In the rows, 128 means zero.
Each named move below is a turn or a mirror, shown by a few rows before and after it. Which moves, in which order, take the first row of each later pair to the second? The first pair is answered.
kobav:
[136 146 155 122 150 119 119  89 133 120 128  79 154 151 182  84 179 136
 132 140  76 173 149 175 120  60]  ->  [139 106 135  74  82 110 120 159 120 172  73  89  80 154 107 125 101 215
 133 106 150 139 120 155 124 129]
[131 133 140 189 158 106 134  96 143 145  99 101 177 112 155 112 112 124
 121 131 124 104 120 104 157  97]  ->  [131 118 132 172 129 102 135 124 138 167  77 105 148 113 126 130  79 156
 122 116 154  90 109  94 158 124]
[115 110 165 114 123 117 108 118 112 143 140 122 108 148 143 123 138 142
 132 126 137 136 112 146 121  92]  ->  [115 110 164 113 121 118 107 120 112 145 137 121 106 147 141 125 136 144
 131 125 140 135 111 146 123  93]
[ 64 142 138 156 123 108 129 137 133 133 163 177 181 110 107 145  96 121
 113 115 156 116 170  82 159 187]  ->  [ 64 147 141 163 134 110 128 124 136 123 173 175 192 108 120 137 109 107
 113 120 144 121 175  85 158 176]
Lus:
[142 122  85 162 107 118 162 122 152 105 134  89 166 137 144 108 148  96
 106 166  84 127 147 105 136 129]  ->  [ 89 129 105 152 107 150 142 109 104  89 189 162 133 130 132 126 107 117
 142 156 134 128 141  96  90 149]
[128 117 149 130 150 126 122 119 114 136 159 113 118 127 128 139 159 123
 121 132 105 138 133 152 130 107]  ->  [122 118 151 128 152 128 119 116 110 134 165 121 114 126 127 141 154 126
 125 131 110 138 131 153 125 110]
[ 85 147 126 153 133 136 140 128 114  89 162 174 162 104 134 147  97 102
 136 149 160 116 144  84 116 161]  ->  [134 141 108 163 133 108 158 140 158 106 113 108 193 112 146 132 132  83
 102 158 114 116 150  93 160 144]
[135 116  93 163 106 101 146 168 178 114 134 149 122 110  72 144 100  72
 104 124 117  98 150 122 159 168]  ->  [116 118 101 160 106 113 139 163 162 109 152 173 110 108  69 150  87  79
 116 119 135  98 147 120 142 174]
Kiz:
[127 139 106 142 137 142 153 121 163 113  94 124 178 121 162 119 113 105
 159 104 135  66 114 100 146 124]  ->  [119 124 161 112 132 129 121  99 144 150  91 126 112 130 165 105 154 166
 154 120 115  93  89 162 131  80]
[137 131 138 135 108 138 118 126 145 140 124 130 123 143 142 123 144 125
 122 147 111 133 141 149 129 107]  ->  [126 138 130 149 116 147 125 124 141 123 145 144 139 138 141 126 133 104
 130 144 121 130 149 131 125 117]
[152 167 145 151 147 127 126 117 118 113 117 115 124 122 139 127 120 124
 121 136 138 115 119 138 129 109]  ->  [152 168 143 152 147 129 128 119 119 113 116 116 126 122 138 126 118 123
 120 136 138 114 119 136 130 110]
[171 140 142  98 142 126 134 115 127 100 133 138  88 122 122 145 123 132
 136 152 131 126 122 145  81 127]  ->  [174 145 120 110 144 130 147 123 138  87 131 134 115 120 121 148 107 108
 136 146 137 116 131 120  90 144]
Now pairs of rows:
Each pair is two moves apart.
[114  93 130 157 129 103 159 163 128 159 160 111 129 105  89 119 171 119
 109 151 134 162 143 124 179 112]  ->  [106  92 131 157 128 106 159 165 122 157 170 120 127 102  83 123 162 121
 113 148 143 162 145 119 176 117] : kobav, Kiz
[152 156 122 111 122 127 120  93 106 106 109 114 157 157 155 151 150 122
 142 134  86 105 117 149 106  94]  ->  [140 138 111  94  94 130 122 127  94 122 100 133 126 153 114 177 103 150
 150 116 133  87 107 130 101 135] : Kiz, kobav
[112 116 162 120 126 102 115 186 141 155 144 132  65 103  94 137 136 141
 122 114 139 127 104 173 112 110]  ->  [108 132 173 140 156 109 113 155 144 131 171 131  93 101 124 121 168 109
 125 128 112 142 116 181 107  82] : kobav, Lus
[115 135 110 115 107 145 100 125 122 128  98 148  81 137 132 157  93 153
 152 108 137 107 126 110 116 146]  ->  [149 145 104 137 131 127 113 110 156 123  83  99 125 140 164 131 145 114
 127 127  81 118 139 123 145 112] : Lus, kobav
[156 113 109 143 138  84 116 127 120 139  98  91 109 116 121  47 119 138
 115 129 123 132 113 171 132 113]  ->  [119 113 108 150 137 100 118 138  93 127 144 141  99  98  96  67  78 133
 137 116 173 125 118 144 112 145] : Kiz, kobav
[121  90 177 102 106  92 120 141 114 181 138 121  46 126  82 124 151 195
 120 134 125 145 105 178 133 105]  ->  [131 109 184 128 141  91 123 109 128 159 157 104  87 126 123 101 199 151
 111 152  80 161 120 191 139  69] : Lus, kobav
[141 144 132 125 122 121  91 150 107 165 121 116 145 103 119 119 146 152
 132 144 174 144 121 138 127 167]  ->  [145 153 135 138 139 120  93 136 116 154 130 107 166 102 139 108 170 131
 128 154 152 153 129 145 131 148] : Lus, kobav
[114 141 125 130 103 129 105 137 126 119 123 140 128 138 117 107 113 119
 111 113 125 109 115 152 125 150]  ->  [121 143 124 136 108 125 109 131 134 118 121 128 140 139 127 100 126 107
 103 118 111 113 120 155 131 139] : Lus, kobav
[104 144 117 162 149 172 160 109  97  62 177 125 166 123 133 136 109  73
 117 105 122 129 143 103 110 152]  ->  [139 104 132  94  88 141 141 149 101 141  81  87  73 145  97 145 108 184
  94 100 128 121 101 148 123 154] : kobav, Kiz
[117 147 128 173 132 103 178 175 147 138 184 148 154 110 100 121 163 117
 124 120 138 143 131 107  98 126]  ->  [139 130 127 144 104  87 174 194 155 171 134 126 123 120  86 124 161 158
 113 115 138 135 113 122 106 130] : kobav, Kiz
[124 131 169 121 138 146 101  75 132 102 114 125 154 141 181 120 173 144
 140 127 102 129 128 136 128  91]  ->  [ 90 119 154 117 116 159 106 106 108 101 140 170 132 125 133 154 104 155
 162 100 169 107 128  95 114 148] : kobav, Kiz
[ 84  94 156 139 132 118 150 132 134 123 179 164 128 116 111 114  99 107
 141 149 199 136 143 111 134 114]  ->  [128  92 140 149 138  94 167 139 172 135 141 107 160 122 126  98 138  85
 111 158 153 138 150 119 172  93] : kobav, Lus
[157 106 120 112 152  92 130 144 173 146 122 126 150 132 142 105 123 187
 104 128 113 137 113 158 140 135]  ->  [141 114 127 137 177  94 135 129 169 126 165 137 173 119 147  99 137 151
 110 136 108 148 127 153 138 126] : Kiz, Lus
[151 127 156 155 120 116 141 176 115 155 176 132 121 110  83 133 129 139
 125 117 110 165 122 113 138 116]  ->  [166 132 138 161 123 115 151 180 128 148 162 117 144 112  90 130 129 122
 120 116 101 158 128 102 149 119] : kobav, Kiz
[153 144  93 121 131 147 136 121 148 107  59  91 170 145 179 105 131 113
 130 124 105 105 133 111 121 130]  ->  [117 138 103 103 111 167 123 132 113 111  81 142 129 141 152 129  82 150
 156 107 159  96 120 100  89 162] : kobav, Lus
[100 141 131 109 137 118  87 111 131 152 148 142 100 150 110 130 109 168
 152 138 142 149  94 135 128 130]  ->  [123 139 113 100 124 110  94 127 148 162 110 116 106 158 107 130 105 173
 141 134 135 137  91 130 142 137] : Kiz, Kiz
[123 137 114  94 161 155 106 118 167 123 141 146 157 111 160 120 164 172
 110 148  89 115 155 123 135 135]  ->  [129 139  97  94 152 159 112 129 172 119 129 146 165 114 156 128 146 170
 112 140  99 103 156 108 139 152] : Lus, Kiz
[126 145 123 127  82 147 130 115 135 124  62 126 126 143 146 140  93 181
 125  89 150 128 121  71  96 128]  ->  [149 140 134 139  94 123 134 109 156 139  51  86 134 143 158 120 146 170
 100 106 106 146 123  99 118  91] : Kiz, Lus
[ 98 124 110 130 145 180 125 109  88 126 123 173 111 134 119 137 103 170
 160 109 195 142 125 131  99 155]  ->  [150 136  99 161 177 153 145  90 139 120  96  99 177 140 163 101 178 115
 124 133 113 156 143 148 141 106] : kobav, Lus
[111 131 131 110  92 135 126 129 112 144 107 146  98 149 136 142 102 189
 138 109 164 109 101 111  96 147]  ->  [143 159 106 143 127 135 146 104 150 109  99 107 179 154 187 117 141 118
 125 121 108 112 125 100 120 120] : kobav, Kiz
[ 84 140 154  94 128 166 107  79 108  84 143 123  91  99 162 111 137 139
 157 179 121 146  74 195  88  88]  ->  [ 92 141  78 112 107 179 146 130 124  60 126 125 142  91 129 146  52  96
 162 145 175  98  92 110 110 171] : kobav, Kiz
[153 100 126 150 127  97  89 153 151 192  90  70 136 163  63 144 181 142
 110 111  99 100 153 145 177 107]  ->  [114 113 153 185 169 107  88 120 131 163 175 107 153 141  72 136 204 100
 123 124  95 125 171 148 163  87] : Kiz, Lus
[143 135  78 159 158 104 156 146 144 135 152  76 191 161 126 150 133  78
 152 120  98 120 155  80 153 107]  ->  [106 140 112 168 179 113 140 120 115 126 211 116 173 150 128 146 143  78
 168 129 108 139 157  95 127  91] : Kiz, Kiz
[103  90 137 125 131 102 126 154 110 161 162 135  97 108  62 130 136 142
 118 133 155 133 128 127 149 135]  ->  [116  86 129 121 123  98 130 163 119 167 140 122  98 112  62 132 135 146
 111 133 151 128 125 126 159 137] : Kiz, Kiz
[123 147 117 102 121 147  95 128 113 124 118 110 123 160 176 116 117 120
 146 131 125 123 140 139 120 173]  ->  [119 148 117 105 124 148  95 128 111 121 122 115 125 158 175 116 117 118
 147 131 129 124 142 137 119 174] : Kiz, Kiz
[150 122 123 118 133 110 146 139 146 151  89  93 135 128 119 115 141 133
  96 128 107 119 128 131 136 129]  ->  [101 132 143 112 137 139 127 123 102 132 144 160 108 121 112 127 109 146
 132 120 150 122 125 124  92 143] : kobav, Lus
[117 129 134 121 114 128 125 107 122 147  88 131 129 138 141 105 137 151
 111 121 117 142 126 142 106 129]  ->  [112 132 137 123 120 132 123 102 117 139  98 139 129 136 144 105 139 148
 117 123 118 145 127 142 100 126] : Lus, kobav
[143 113 147 174 144 119 145 136 151 124 172 135 143 103  78 120 130  89
 106 132 142 181 160 137 171 131]  ->  [151  98 152 146 119 109 140 156 149 156 139 126 106 110  58 126 121 134
  99 126 152 176 143 150 175 138] : kobav, Kiz
[146  91 117 134 120 144 149 158 100 136 105 122 148 108 108 143  80 137
 151 111 163  95 110  78 119 168]  ->  [139 108 177 143 164 138 123  93  93 129 143 119 145 112 162 103 168 133
 146 147  95 141 109 143 102  84] : Kiz, kobav
[131 141 137 107 137 128 106  82 136 136  74 145 116 160 170 119 162 152
 129 134  65 189 104 175  83 107]  ->  [126 160  90 152 159 142 140  90 152  88 109 155 192 142 171 128 133  70
 135 125  80 173 139 112  97 140] : Kiz, Lus
[145 122 106 154 142 104 184 133 140 143 112 118 170 137 132 134 138  95
 118 126 101 132 139 119 149 130]  ->  [149 112 107 117 110 110 170 147 130 164  71 123 130 150 120 145 114 149
 124 114 120 119 118 125 136 145] : Lus, Kiz
[113 115 163 124 124 143 115  76 122 113 154 102 109 114 151  87 134 125
 133 171 143 151 102 159 117 135]  ->  [120 123 119 138 117 159 135  95 134  90 145 104 148 112 145 101  94  90
 137 154 165 127 116 112 128 174] : Kiz, Lus
[127 149 119 132 107 108  93 141 122 129 142 148 140 143  93 120  85 169
 103 129 164 111 114 136 119 118]  ->  [126 167 123 154 135 112  96 116 128 106 164 143 175 142 123 103 114 132
 102 141 134 123 127 139 120  94] : Kiz, kobav
[131  98 129 146 110  78 163 161 130 157 143 111 115 111  91 151 149 131
  96 121 139 142 129 133 170 123]  ->  [107 105 144 160 128  86 158 142 114 141 184 136 118 102  97 147 158 117
 107 126 141 153 136 134 156 112] : Kiz, kobav
[113 140 158 105 137 135 123 106 109 114 159 140 124 116 145 131 137 120
 143 128 147 139 125 147 106 106]  ->  [133 133 114 101 113 132 142 142 126 119 119 123 139 119 125 147  98 115
 137 109 169 111 128 109 125 150] : kobav, Kiz
[107 135 141 110 133 110 142 145 116 140 167 145 117 107 109 144  94 126
 129 122 168 105 125 104 125 188]  ->  [128 152 143 138 166 102 148 116 140 122 173 112 165 108 148 117 148  79
 113 143 114 123 141 119 141 147] : kobav, Lus
[139 128 125 171 176 126 173 110 157  99 148  80 174 110 134  99 125  64
 135 140 100 136 128 123 156 116]  ->  [128  97 114 133 123 127 169 162 138 137 114 104 110 110  72 136  55 132
 143 113 169 108 105 105 150 174] : kobav, Lus
[113 130 105  97 106 136 135 121 154 127 109 130 126 125 112 122 114 135
 125 143 139 113 137 142 142  86]  ->  [100 133 109 101 110 144 133 117 145 119 127 146 126 120 110 125 106 131
 133 142 149 114 139 136 134  89] : Lus, Kiz
[129 136 117 137 140 129 126 135 125 129 140 136 131 122 104 142 117 116
 127 111 155 120 136 121 149 153]  ->  [135 129 141 125 138 115 114 127 124 149 129 123 105 126 108 129 145 141
 117 122 136 133 124 153 150 127] : Lus, Kiz
[101  86 127 106 125  80 110 135 120 137 120 112 132 173 144 113 145  81
 145 136 108 139 113 116 126 131]  ->  [ 84  85 132 109 126  85 107 134 107 132 142 131 123 166 134 118 134  82
 152 132 125 139 112 111 117 137] : kobav, Kiz
[114 117 117 135 127 121 141 136 127 129 149 135 128 124 112 135 113 113
 128 115 153 124 144 117 131 145]  ->  [131 122 132 134 139 112 135 117 138 132 135 112 133 133 138 116 154 112
 118 130 116 137 142 143 136 110] : Kiz, kobav
[129 128 140  96 120 126 128 163 123 120 101 118 101 123 114 166 116 147
 103 118 128 112 142 139 134 127]  ->  [103 142 156 118 149 139 124 135 110  94 155 146 117 114 130 159 130 118
 117 126 124 127 153 140 118 113] : Kiz, kobav
[110 163 109 135 129 180 138  95  99  62 133 157 179 139 173 141  98  86
 164  97 146 120 146  99  95 149]  ->  [153 132  80 113  86 150 155 150 127 111  55 105 157 147 133 154  78 121
 136  83 155  97 134  93 136 176] : Lus, kobav
[136 102 105 133 113 150 140 157 133 172  71  91 110 151 112 128 112 169
 136 108 116 109 106 113 113 142]  ->  [ 82 117 150 158 156 168 123 110  96 142 167 149 108 133 127 118 135 147
 160 122 121 140 116 130  77 113] : Kiz, kobav
[ 91 137 185 105 144 137 108 112 128 108 109  61 111 174 135 158 145 132
 147 130 165 130 125 143 118 148]  ->  [ 83 146 175 124 155 144 116 110 130  89 132  71 135 167 137 160 139 102
 152 129 171 128 138 123 119 155] : Lus, Kiz
[141 121 140 133 136 116 122 130 144 134 118 108 154 134 139 124 155 125
 119 153 121 126 145 132 147 120]  ->  [116 125 156 136 145 125 115 117 124 124 154 138 145 127 138 128 151 125
 134 156 134 133 146 134 127 119] : Kiz, Lus
[144 111 106 115 111 100 151 147 138 128  76 101 141 108 105 174  98 113
 127 103 123 119 145  96 156 150]  ->  [110 121 117 135 133 115 150 131 117 102 135 140 152  93 105 176  90  87
 145 105 139 127 158  85 137 151] : Kiz, Kiz
[156 195 102 143  98 144 158 118 158 151 103 147 145 154 147 112 120 126
 139 131  76 103 143  97 149 131]  ->  [124 185 152 126  99 142 131 100 124 168 139 181  89 151 138 109 136 170
 150 142  85 124 127 136 122 108] : kobav, Kiz
[136 116 121 116 113 119 112 134 117 128  73  95 129 136 120 108 116 139
 123 135 131 138 100 115 142 126]  ->  [112 132 142 137 145 129 107 101 103 103 126 119 144 128 141  98 139 109
 135 147 122 156 111 122 127 104] : kobav, Kiz
[140 127 138 118 121 135 124 156 139 116 106 122 143 130 122 140 116 143
 137 117 136 124 135 126 152 128]  ->  [135 132 156 123 137 136 118 134 135 111 123 124 145 131 138 129 142 137
 136 129 119 138 137 145 145 104] : kobav, Kiz
[ 99 143 140 116 137 161 107  93  97 102 151 168 115 135 157 131 119 147
 155 123 141 129 111 131  97 112]  ->  [154 115 109 103 103 122 128 143 138 147  67  98 110 143 131 134 120 166
 116 115 126 111 106 129 148 127] : Lus, kobav
[165 122 110 121 115  84 144 178 152 159  84  57 135 115 120 127 144 106
  92 125  98 116 129 145 166 133]  ->  [100 134 177 138 159 101 115 122 104 135 194 127 110  96 132 115 175 100
 120 146 102 156 133 179 119  93] : kobav, Kiz
[100 112 147 142 131 140 122 125 126 148 112 133 145 127 117  98 120 129
 160 121 136 140 127 149 135 108]  ->  [109 110 143 142 128 135 126 131 133 152 101 122 146 128 115  97 122 129
 155 121 132 138 128 148 143 108] : kobav, Lus
[ 83 131 138 144 132 166 114  91 106 123 194 179 102 117 137 138  85 139
 155 137 174 150 118  92 124 122]  ->  [164 101  98 134  99 114 144 145 168 175  87  75 115 131 117 133 107 148
 101 137 135 131 115  95 196 127] : Lus, kobav
[135 100 135 143 157 131 132 143 161 143 134 135 122  99  88 128 123 124
 113 136 144  96 124 118 173 155]  ->  [122 103 142 147 163 134 128 135 153 137 152 148 120  94  88 128 125 121
 119 138 150 102 126 121 165 153] : Kiz, Kiz
[164  81  91  96  83  75 147 164 150 154  27  75 113 136 124 122 125 141
  90 113 126 120 104 130 158 127]  ->  [ 90 138 142 138 161 129 120  64 101  69 164 163 154 123 197  96 163  77
 139 138 108 162 128 141  90  73] : Lus, kobav
[134 149 115 132 154 109 171 111 104 101 173 173 168 125 160 117 141  95
 124  97 137 115 126 125 111 115]  ->  [127 142 122  95 125 117 152 121  85 118 147 190 119 137 150 129 114 150
 134  88 163 106 104 135  90 129] : Kiz, Lus
[173 157 114 100 126 181 132 129 128 139 118 173  90 170 142 119  96 174
 114 135 122 114  78 135 142 115]  ->  [188 166 114 114 142 175 137 115 144 130 119 154 114 171 163 105 126 151
 104 146  90 123  88 143 153  96] : Lus, kobav
[127 131 120  95 134 130  64 135 158 153 106 108 118 176 143 125 129 159
 116 156  97 152  96 136  95 105]  ->  [111 138 129  97 142 141  59 121 146 142 128 127 117 173 148 124 128 156
 126 157 104 155  97 136  81 103] : Lus, kobav
